In the rows, zero is written as 128.
One turn moves each row of this set onto another row. After a few examples, where does it send each row asked below?
Kito: [118 160 132  98 117 150 117 130 133 121 131 123 131 117 124 122 135 133
 154  99 154 151 128 125 126 111 119 152  68 105 131 148  91 115 131]
zasi: [103 128 126 107 115 107 138  92 102 121  98 153 152 150 102 148 119 151
 135 103  94 150 138 120 128 138 142 162 158 142  92 137 123 117 152]
zuneg: [122 118 144 131 128 113 117 110 135 127 170 101 150 116 153 122 122 175
 115 161 125 131 160 114 147 129 173 154 156 111 140 102 112 103 148]
sipel: [154 116 125 157 127 116 129 122 120 122  99 180  84  90 143 135 130 122
 127 143 119 125 131 142 162 139 105 105 124 169 119 101 141 142 131]
rog: [120 110 136 132 138 101 121 127 131 135 175 122 147 105 131 133 112 180
 119 156 125 122 180 124 129 129 178 158 143 123 142 113 110 107 150]
vegov: [150 133 130 122 122 123 129 141 115 155 115 105 126 104 134 155  91  86
 145 140 136 126 136 146 122 117 158 128 162 150 167 107 156 157  89]
damel: [ 96 125 174 127 140 109 124 163 119 128 147 122  96 115 121 109 162 112
 118 141 126 132  91 144 140 119 127  83 130 139 154 124 142 136  96]
kazi: [117 115 129  95 122 133 120  99 110 115 102 159 153 167 107 156 123 131
 133  97 104 152 139 124 128 144 144 150 165 155 110 138 110 134 159]
Bikad: [112 127 131 133 111 128 128 122 144 143 173 105 144  95 139 121 110 168
 123 156 112 128 185 119 136 119 183 155 142 121 130 119 116 107 141]
tes: [112 117 124 102 126 119 113 103 115 116 103 146 140 160  98 159 110 122
 148  91  96 134 134 130 113 124 131 140 158 152  91 131 120 124 164]
nepi: [155 111 121 170 125 114 140 133 130 126 100 173  83  93 134 133 142 117
 126 126 121 127 133 136 150 150 107 110 135 163 121 110 139 157 131]
Buse: [154 105 117 163 121 120 128 132 117 120 105 172  92  95 142 137 136 131
 135 135 124 122 129 138 156 149 104 104 115 165 127 101 136 156 119]
nen: [102 124 169 133 161 102 122 149 132 124 144 112  81 136 141 110 153 100
 118 128 127 142  84 133 141 124 139  91 129 138 150 123 148 135 113]
vela: [117 145 122 101 133 140 118 150 119 118 138 121 133 109 116 130 136 151
 143  96 165 138 109 123 120 108 111 164  80 104 141 148  96 114 128]
pedap: [106 149 125 107 124 128 127 156 127 118 115 131 138 131 123 116 134 153
 149  99 153 152 122 125 135 119 131 158  80  93 121 159  88 115 138]
kodi: [108 160 132 110 119 123 127 155 124 125 127 113 129 113 131 115 123 139
 151 113 155 160 122 127 128 100 110 167  82  91 121 146  94 121 134]
safi: [102 126 171 139 151 108 116 159 123 121 141 126  81 118 134  99 160 102
 120 129 139 126  93 136 149 123 143  87 141 149 152 125 151 132 117]
zet: [151 141 146 134 129 123 133 141 115 139 116  94 118  99 132 143 108  80
 139 152 133 115 126 142 129 118 155 137 169 156 167 118 164 147  95]
kedul: [126 145 119 106 132 138 135 142 127 122 142 123 116  99 125 121 128 151
 156  95 148 143 112 124 125 100 117 145  76 101 124 147  90 109 129]
vesaz: [ 95 110 167 129 154 105 121 154 129 135 151 121  95 132 138 110 159 112
 118 127 128 137  90 130 134 125 143  80 133 143 158 121 144 139 102]
zub: [160 117 133 156 127 123 137 135 112 114  94 167  97  88 132 134 142 109
 132 150 132 113 132 146 161 148 110 111 127 172 127 105 134 146 124]
ropo: [151 109 120 151 124 124 132 126 113 115  99 172  84  89 133 122 138 127
 134 138 111 122 129 136 159 155 118 101 117 177 131 101 129 148 127]
komo: [107 152 122 106 140 155 127 150 124 115 128 110 134 132 124 120 147 135
 146  87 144 151 124 131 138 109 119 145  77  98 135 147  99 109 136]
buva: [120 119 139 145 137 109 104 114 146 126 151 117 147 113 155 121 116 166
 123 152 101 125 192 135 133 126 167 157 143 115 138 126 102  99 144]
Midev: [113 127 137 127 127 120 117 111 127 128 163 120 144 106 157 126 123 170
 128 156 110 120 191 124 143 123 169 159 140 110 142 111 110  97 148]
kefep: [ 91 136 133  96 131 120 125  88 103 120 109 152 138 143  98 141 118 131
 133  99  87 152 138 123 123 143 122 135 162 140  93 143 127 117 161]
dotam: [146 115 123 165 122 117 136 114 124 120 103 167  87  89 137 152 136 116
 136 145 129 120 128 137 161 148 115 109 124 174 119 108 134 152 119]
ganol: [109 127 127 133 125  95 128 127 137 128 168 111 148 124 155 129 132 183
 127 155 116 141 170 123 134 120 173 166 151 131 156 110 107 107 139]
dusu: [146 144 134 132 135 123 131 137 125 156 118  94 115  98 135 159  97  81
 137 144 136 120 137 137 138 114 168 127 156 152 166 117 154 154  98]
zelo: [156 128 136 124 121 124 131 137 116 139 106 101 122 104 135 147  99  89
 145 152 127 121 143 154 124 105 164 137 153 153 175 111 154 155  95]
Feveg: [112 159 131  99 117 147 119 139 123 117 130 115 134 123 131 126 132 136
 163 114 151 150 118 121 133 104 113 153  84  92 136 156  91 108 138]
vena: [157 115 132 165 131 132 121 135 112 111 101 166  92 103 126 139 134 120
 134 140 108 118 129 139 154 162 102 110 128 159 128 109 145 158 116]
voz: [100 124 162 137 150 101 133 156 144 132 140 118  90 125 133 111 170  99
 120 123 136 142  92 139 126 126 136  90 141 137 154 130 138 136 103]
Dubok: [ 89 122 170 124 148 110 117 158 129 122 139 120  85 130 133 102 160 108
 127 136 131 141  84 123 129 115 149  95 132 146 154 114 149 144 107]
fev: [152 140 131 130 124 118 135 143 126 156 114 106 119  93 139 146 110  81
 128 134 138 125 149 153 121 116 160 132 172 148 164 106 150 151  95]
visu: [149 141 135 118 122 126 127 134 127 148 116  94 121  97 141 152  96  79
 133 156 132 118 138 154 122 118 157 132 155 152 159 113 150 147  92]
gabul: [ 95 127 140 102 115 117 122  93 100 119 114 150 138 163 106 147 117 130
 143 110  88 145 137 110 140 138 126 145 158 144  99 137 125 119 178]
fored: [106 110 145  88 115 129 126  93 112 115 104 156 140 167 107 155 105 127
 144 112 116 132 141 128 133 147 126 149 164 142 103 141 132 121 163]
Nime: [114 159 113  95 120 136 123 147 124 116 130 118 126 113 130 123 131 156
 153 107 160 135 114 128 151 110  97 140  86 102 146 149 107 103 144]
kitid: [111 133 142 130 130 109 121 109 143 135 173 123 136 106 146 123 123 178
 126 149 108 129 195 119 132 114 170 158 128 122 141 109 123 103 147]
nudur: [109 113 139 132 139  97 124 127 140 132 174 112 133 117 150 125 115 169
 132 151 109 124 175 124 120 126 180 158 144 124 127  93 105  99 142]
febi: [104 134 123 133 125 110 112 120 143 127 156 115 152 111 144 122 119 183
 123 138 112 123 176 128 128 124 188 159 144 109 139 136 113  99 135]
vik: [ 90 122 170 132 159 105 121 149 130 132 136 125  81 128 141 120 164 101
 120 121 140 133  92 132 150 116 141  91 126 149 150 121 137 132 105]
Totif: [105 130 141 107 120 106 126  85 111 119 114 140 143 169  96 150 118 126
 146 103  91 158 141 120 126 137 133 146 146 156 103 129 122 126 170]
Zukef: [152 138 151 137 122 117 115 151 106 152 118 108 121 103 132 140  93  92
 141 149 128 129 138 152 138 117 157 132 171 147 174 101 150 144  91]
bipeb: [ 98 118 137 126 113 114 128  92 115 120 104 164 139 164 108 150 120 136
 160 109  98 156 141 124 130 133 123 153 159 157  97 126 127 108 158]
Bop: [100 115 128 110 118 106 110 100 102 111 119 156 138 159  89 158 112 135
 148  96 113 144 127 127 119 149 129 145 162 158 105 135 120 121 166]
Gem: [107 153 115  95 116 146 136 152 131 115 142 143 118 109 125 121 134 160
 151 100 158 150 121 119 133 112 119 149  86 106 140 165 105 123 135]

tes goes to kedul
pedap goes to febi
And these:
vesaz goes to vegov
voz goes to fev
Kito goes to kitid
Feveg goes to Midev
komo goes to Bikad
zub goes to safi
zelo goes to ropo
ganol goes to kazi
Bop goes to vela
visu goes to sipel
Nime goes to zuneg
buva goes to kefep
dotam goes to vik
Zukef goes to vena

One turn moves each row of this set onto another row. After a few examples, where does it send each row asked below?
zepe: [180 109 173 152 131 148 138 118 150 121 100 164 124 126 159 115 127 123
 153  73 124 172  91 109 169 126 137 175 147 159 166 100 129 105 146]
luva: [133 140 130  99 111 105 171 105 131 147 122 151 155 118 164 111 152 143
 160 105 150 159 155  83 135 142 174 150 101 152 128  90 148 112 162]
zogo: [ 95  85 118 140 101  61 140  88 120 145 160 134 128 126 164 138 132 152
 123 106 117 115 125 101 130 161 156 104 157 135 131  87 165 140 139]
rabe: [142 170 169 109 127 126 118  87 124 158 109 149  82 124 176 109 144 117
 139  90 102 148  77  89 159 153 130 113 128 157 158 108 134  93 106]
fam: [137 148 148 135 131 162 148 103 132 157 123 161  93 121 178 105 156 128
 155  76 116 105  86 123 152 120 131 143 108 159 154  95 126  99 142]
Zorup: [149 135 132 114 121 151  92 114 102 146 132 167 107 102 156 115 133 109
 187 135 135 162 129 102 161 152 169 150 143 112 117  90 156 137 144]
dava: [134 135 121 103 167 146 123 104 123 158 109 126 110 113 186 107 126 111
 178 122 144 169 140 104 127 151 162 124 130 144 121 102 128 156 151]
gudib: [119  96 151 153 147 130 129 128 106 142 120 146  94 137 156 105 116 122
 119 112  86 125  88  88 168 179 154 153 199 158 152 107 119 159 140]
nof: [ 70 110 124  94 116 119 119  96 113 145 146 131 136 114 160 122 139 144
 152 129  70 120 136  90 137 156 151 124 144 171 165 114 166 109 123]
piv: [124 105 156 158 161 128 104 120 134 122 125 121 104 118 196 124  96 133
 163  97 100 114  99 105 172 150 131 119 206 145 171 104 136 147 150]
gogir: [111 106 172 121 150  99 139 159 123 129 114 119 119  96 148  89 142 150
 153  81 129 163 161  71 175 109 176 131 138 151 166  71  95 109 118]
keve: [124  84 168 167 158 105 106 133 140 107 139 127 124 129 179 128  94 150
 155  86 102 114 110  94 175 152 140 113 195 141 174  98 144 125 134]
seg: [134 118 156 161 121  62 134 140 121 139 119 155  93  98 150 103 136 146
 142  68 142 149 165  97 191 123 166 137 136 133 132  55 112 132 124]
ros: [145 143 148  92  97  84 134 104 139 132 130 161 148 114 154 112 145 132
 183 106 141 162 154  88 155 153 167 127 107 129 133  89 168 104 153]
kikat: [179 115 180 142 133 120 142 104 146 126  88 144 111 143 169 106 118 119
 138  69 150 188  82  96 161 134 135 141 154 147 162 105 124 114 143]
nikub: [ 89 109 109 122  99  84 139  86 121 153 163 146 107 135 168 133 141 148
 143 115 110  97 121 114 136 165 143 103 150 149 134  97 167 141 143]
Beru: [ 68  81 136 119 119  96 121 112 122 128 152 143 159 118 155 113 127 148
 157 132  63 128 147  96 134 148 159 142 154 171 163 102 157 107 129]
voku: [122  80 160 126 106  89 125 125 124 150 115 151  98 132 115 103 155 139
 130  81 117 195 147 101 156 108 152 135 134 156 144  91 113 114  91]
pilaf: [121  81 142 139 113 103 120 120 137 133 127 131 109  88 168 137 138 166
 145  71 143 173 155 114 159  73 139 124 130 150 164  72 133 106 106]
nili: [110  81 153 174 142 104 143 130 109 140 123 144 103 150 156 112 103 137
 103  99  82 136 109  78 156 166 157 167 185 159 162 102 118 147 142]

pilaf goes to seg
nili goes to Beru
And these:
piv goes to nikub
rabe goes to dava
kikat goes to luva

